Here are some points, one per row:
Array([ -8,  24, -33, -66,   4,  34, -82,  60,  32,  16, -30,  56, -49, -58, -30, -32, -99, -47,
         4, -42, -70,  18,  -8, -28, -18,  24, -27,  -2,  19, -81,  16,  33])
Array([ 50,  41, -39,  33,  33,  12,  65,   2, -15, -24,  16,  12, -10,  42, -52,  64, -40, -76,
        -9, -28,  18,  12,  61, -36, -69,  19, -12, -12,  -1,  29, -22,  11])
Array([ 58, -21,  34,  50,  12,  26,  31,  51,   8,  48,  -4,  48,  33,   3, -42,  44,  57,  26,
        11,  22,  12, -12, -28, -58, -53,  -6,  53,  23,  49, -20, -94, -22])
Array([ 58,   8,  -3, -41, -36, -56,  19, -14,  19,  72,   0,   4, -44,  -4, -38,  13,  35,  39,
        71,  66, -76, -63,  19,  29, -22,  56, -46, -56, -51, -40, -17, -22])
Array([ 26,  -1,  32,  16,  33, 105,  19, -43,  -1,  25,  19, -74,   0, -24, -82, -10, -38,  24,
       -23, -53, -85,  -3, -31, -28,  49, -61,  -2, -26, -21,   9,  13, -74])
Array([   4,   19,  -16,   -5, -101,  -24,   22,  -32,  -36,   -5,   -8,  -21,  -26,    0,  -67,
         24,  -17,  -15,    3,   27,  -40,  -50,  -12,   34,   28,    8,   44,  -13,   -9,   17,
         11,   -5])
Array([ 39, -30, -42, -20, -14,  10, -57, -42, -26, -41, -23, -29,  43,  14,  -6, -84, -43, -15,
        34,  77,  66, -65,  27, -28, -57,  29, -48, -32,  51,  76, -15,  41])
Array([-13, -19,  64, -22,   2, -43, -43,   3, -19,  50,  -2, -62, -42, -76, -12, -43,  52, -60,
       -29, -57,   3, -23, -73,  -7,  22,  23,  65,   7, -21,  43, -14,  40])
Array([ 38,  -4,  17,   4,   5,  47,  49, -15, -17,  50, -30,  33,  11,  40,  55, -36, -66, -20,
         1,  77,  27,  -8, -37,  54,  66, -28,   7, -53,  10, -81,  42,  36])
Array([ 40, -36, -23, -71,  94,  -9, -31,  14,  55,  25, -21, -20, -29,  12, -16,  80,   6,   7,
       -45,  21, -11,  15,  11,  29,   5,   6,  -8,  17,  78,   9,   6, -21])
Array([ 60, -85,  68, -26,  -9, -18,  38,  77, -63, -15,  70,  -6,  14,  26,  39, -83,   2, -22,
       -60, -49, -26,  52,  29,  42, -19,  61, -54, -74,  25, -45, -27, -58])
Array([  1, -11,   2,  -5,  42,  50, -14, -48,  14,  67,  97, -18,  -9, -81, -22, -20,  29, -25,
        45, -15,  26,  58,  96, -66,  -7,  63, -30,   4,   9,  -3,  14,  47])
Array([-93, -34, 115,  18, -52,  13, -13, -15, -28,  71, -39,  48, -15,  49,  23,  50, -69,  84,
       -36,   8,   0,  58, -25, -39, -20, -43, -77, -17,  16,  26,   3,  57])
Array([ 33,  47,  -3, -18,   4,  51,  33, -16, -12,  -5, -23,  14,   0,  60,  -3, -81,  26,  26,
        14, -25,  23,  15,  -6, -82,  93,   0,  -4,  -4,  23,  -4, -37,   0])
Array([  11,   21,  -24,  -16,   35,  -13,   40,   25,   32,   84,  -31,  -48,   33,   27,   19,
         -4,   -3,   20,  -79,  -63,   84,  -22,    7,    7,  -14,  -10,    7,  -19, -108,  -40,
          1,   56])
Array([ 40,  -6, -65, -34, -20, -28,  18,  49, -72,  11,   4,  56, -38, -11,   7,   3, -46,  -2,
        42, -54,  34, -37,  16, -16, -26, -69,  62,  75, -32, -20, -26, -24])
Array([ 49,  -2,  -9,  17, -23, -38,  65,   8,  58,  16,  97, -43, -50, -24,  13,  10, -52,  56,
         9,   4,  26,  34,  -1,  31,  -6, -36,  -1,  22, -11,  97, -17,  -9])
Array([ 48,  25, -12,  -5,  18, -38,  -4, -56,  22,  -8,  13, -32, -31, -12,  37,  -5, -43,  -4,
       -83,  41,   5,  32, -35,  26,  24, -11,  29,  40, -19,   8,  -4,  50])
Array([ 17,  26,  36,  -7,  43, -51, -70,  25, -30,  26, -20,  41,  96, -29, -15, -27,   8, -33,
       -31,  57,   7,  10,  38,   0,  31, -20, -16,  73, -86,  56,  19, -51])
Array([  8, -43,  41, -64, -38,  27,  25, -50, -78, -71, -15,   8, -26,   7, -44, 121,  18,  -4,
       -21, -13,  16, -27,  39, -47,  15,   5, -38,  47, -15, -12,  28,  33])
Array([ 41, -19,  25,  16,  90,  -9,   0, -20,  11, -89,  -8,  32, -10,  -6,  70, -45, -35,  28,
        30,  23, -77,  -5, -36, -16, -15, -55, -10,   7, -42,  10, -46, -25])
Array([ 37,   4,  14,  12,  13,  75,  -2,  52,  73, -48, -92,  41, -60, -10,  15,   7,  85, -58,
       -33,  -7,   8, -31,  14,  50,   2,   5, -69,  47,  -7,  53,   0,  -2])
Array([  3,  20,  37, -72,  20, -25, -38,   5, -12, -23,   6, -47,  18, -27,  80,  62,  17, -26,
        30,  47,  20,  10,  20, -60,  65, -59,  29,   0,  63, -17,   0, -20])
Array([ 20,  32,   2,  32, -41,  27, -40, -53, -56,  52,  -9, -27,  28,  36, 125,  30,  20,  29,
       -45, -30,   2, -37, -36,  -5, -64,  40, -58,  52, -40, -34,  50, -48])
Array([-58,  43,   5,  -6,  42, -48, -74, -26,  -8,  28,  27,   8,  13,  13, -16,  36,  26,   6,
        18,  28, -27, -58,  42,  24, -12, -15, -41, -33, -30,  -6, -79, -32])
Array([ -7,  48,  10, -18,  -8, -19,  -4,  17,   6,  -8,  21,  16, -50,  57,  -5, -26,  -5,  24,
       -15,   9,  16,   7,  74, -26,  81,  33,  -5, -30,  -9,  78,  52, -68])
Array([ -2,  10,  20,  -9,  -1,  40,  22,  13,  21,  60,   3,  -4,  -4,  63,  48,  19, -32, -33,
        42,  22, -18, -24,   0,   3,  13,  -8,  26,  54, -29,  59,  37,  82])
Array([  2,  36,  -9,  80, -55,  -6, -14,  20,  25,  16,  26,  43, -48, -16,  69,  -9,  30, -36,
       -67,  -8, -39, -54,  44, -15,  56, -13,  19, -16,  73,   3, -86,  62])
Array([ 13, -59, -25, -82, -68,  14,  56, -65,  36, -45, -25,  -7,  57,   8,  33,  -8,  92, -51,
         1,  -5, -77,  53,  21, -11, -32, -52,  37, -55, -46,  14,  17,  36])
Array([-38,  11,  21, -43, -12, -31,   6,  36,  22, -31, -76,  -8,   3, -19,  40,  16, -79,  42,
        14, -26,   3,  11, -15, -61, -40, 121,  69, -44, -24,  52, -28,  11])
Array([  0, -28,  -4,  44,  20, -22, -24,  33, -32,  35,  17,  20,  37,   7, -14, -15,   1, -41,
        47, -69,   4, -36, -34,  13, -40, -55, -32,   0,  69,  72, 117,  17])
Array([-26,   3, -11, -22,  13,  45, -22, -14, -23, -39,  50,  16,  21,  48, -68, -67,  13, 104,
       -38,  -4, -23, -60,  32,  79,   1,  27,  56,  64,  42, -15,   8,  71])
Array([ 25,  88,  17,  44, -29, -14, -47, -24,  21, -33, -21,  96,  15, -46, -56, -19,   6,  34,
         0, -30,  -4,  54,  12,  10, -39, -57,  15, -64, -33,  -1,  44,  39])
Array([ 24,  90, 100,  30,  29,  25, -34,  28, -36, -62,   9, -76,  20,   6, -18,  45,   4, -40,
        64,  -2,  54,  11, -33,  65, -17,   9,  16, -44, -24, -46, -27,  68])
Array([ 20, -68, -37, -24, -16,  23, -46, -17,  30,  46, -63,  19,   8, -44, -43,  18,  35,  42,
         9,   8, 109, -10, -36,  34,  25,  -7,  21, -58,  29,   9, -21, -51])
Array([-48, -25, -51,  71,  -5, -25,   5, -19, -52,   2, -66, -62,  42, -33, -21,   6, -36, -29,
         3, -17, -64,  75,  41,  58,  21,   9, -16,  56,   4,  -6, -63, -23])
Array([-20, -10, -96,  43,  32,  57, -91, -18, -67, -34,  17, -30, -91,  13,  41,  34,  19,  28,
       -28,   1,  13,  -9, -11, -40, -38,   7,  59, -72, -23,  11,   7, -39])
Array([-43, -67,  18,  91,   9,  17, -10,  48, 108, -24,  -3, -22,  88,  43, -15,  25, -29, -20,
       -18,   4, -43, -52,  33, -43,  33,  45,  46,   0, -16, -27,  49, -24])
Array([-51, -53,  -2,   1, -15,  -5, -21,   0,  39, -13,  31, -30,   0,  30,   5, -54,   9,  32,
        54,  -8,   8, -36,  -8, -77, -35, -58, -34,  69, -32, -87,  -7,  18])
Array([  21,  -45,   48,   75,    7,    5,   56,  -34,  -15,  -23,   17,   47,  -15, -127,   15,
         -5,  -34,    0,   18,   49,   29,  -36,   -7,   -6,   -4,   31,   45,    4,    1,  -31,
         83,  -31])
Array([ -4,  78,  60, -52, -26,  -3,  25, -71,  84, -15, -27, -19,  14, -10,  25, -25,   0,  28,
        37, -78,   9,  -7,  -8,  35, -64,  -4,  12,  53,  91, -25,  20, -79])
Array([-63,  25,  -7,  12,  53, -71,  71,  12, -19, -47, -29, -17, -65,  -9, -32, -42,  51,  14,
       -31,  43,  25,  29,  22, -26,  -7,  25,  11,  37,  17, -65,  70,  -7])
These points spread out most along one direction. Take the direction at right angles to it along which they spread out most. Go by this last direction. How far along it is each point below, from 0 to 99? 50 is the average, and the first point above lies past it. One standard deviation of the points above along it is 16.
Array([ -63,  -80,    7,   12,   67,   -1,    7, -109,    9,   11,   -3,   61,  -30,   20,   27,
          7,  -14,  -31,   46,  -41,   22,   19,   26,   89,   29,   40,   22,    0,  -17,   11,
        -46,    4]) 51
Array([-117,   16,  -22,  -53,   35,   28,   70,   72,  -24,   -2,    7,    6,  -17,    2,   12,
        -16,   16,  -55,   63,    4,   -1,  -30,  -54,   35,   17,  -11,  -20,  -39,  -16,   43,
        -26,  -42]) 51
Array([-19,  55, -55,  40,  -6,  33,  26,   1, -14,  70, -49, -41,  -9,  27,  -5, -34,  24, -15,
        29,  72, -13,  83,  13,  -5, -45, -18,   6,   2,  47, -18,  26, -32]) 53
Array([ -33,  -31,    5,   62, -101,  -33,  -12,   35,   31,  -47,  -21,  -56,  -37,   -6,   -1,
        -14,  -13,  -12,   13,  -29,   66,   -5,   61,   17,   21,  -51,  -54,   -5,  -24,  -28,
        -20,  -22]) 52
Array([ -8, -15,  -8, -29, -94,  61, -40,  42, -12, -22,  59,  49,  21,  43, -23,  -4,  20, -28,
         1,  40,  -1,  87, -51,  41,  -8,  58,  55,  66, -26,   6, -23, -58]) 55
Array([ -28,   17,  -37,   22,  -15,  -33,   35,  -60,   12,   -5,   19,   31,   27,  -14,  -32,
         15,    1,  -24,  -54,    9,   35,    1, -127,  -64,   25,   48, -112,   26,  -13,   15,
        -28,   12]) 43
Array([ 55, -38,   1,  35,  17, -44, -24,  53, -10, -22, -41, -66, -40,  28, -37,   8,  50,  72,
        59,  29, -39,  38, -43,   0,   7,  23, -21,  18,  16,  15,  10,  56]) 48
Array([-78, -13,  18, -13,   8, -21,  33,  20, -13,   2,  22,  17,   3,   3, -21, -31,  60, -10,
       -82,  38, -20,  -3,   2,   1, -84, -67,  54, -54,  21,  18, -18,  -9]) 55
Array([ -6,  12, -46,  14,  15, -19, -25,   4,  56, -48,  84,  39,  25,  23,  34,  61,  33,  19,
        23, -33,  26,  42, -26,  42,  17,  -3, -17, -19, -14, -22,  40,   7]) 49
Array([-26,  21, -36, -41, -19,  13,   7,  18,  36, -36,  58, -35,  49, -43, -27,  29, -75, -18,
       -47,  57,  13, -12,   7,  28, -13, -24, -16,  -2,  36, -42, -19,  -6]) 54
Array([-17,  25, -74, -13,   6,  18,  47,  63, -58,   1, -16,   8,  94, -96,  52,  20,  29, 105,
         6, -35, -38, -13,  21,  29,  64,  14, -13,  -7,  13,  17,  20,  35]) 53
Array([  27,   -1,  -29,    7,   -1, -107,   -6,  -28,   -9,    2,    6,   32,   34,   74,  -19,
         -4,   -9,  -40,   33,  -59,  -17,    5,  -27,  -15,   57,   12,   16,  -14,   38,  -40,
          7,  -17]) 60
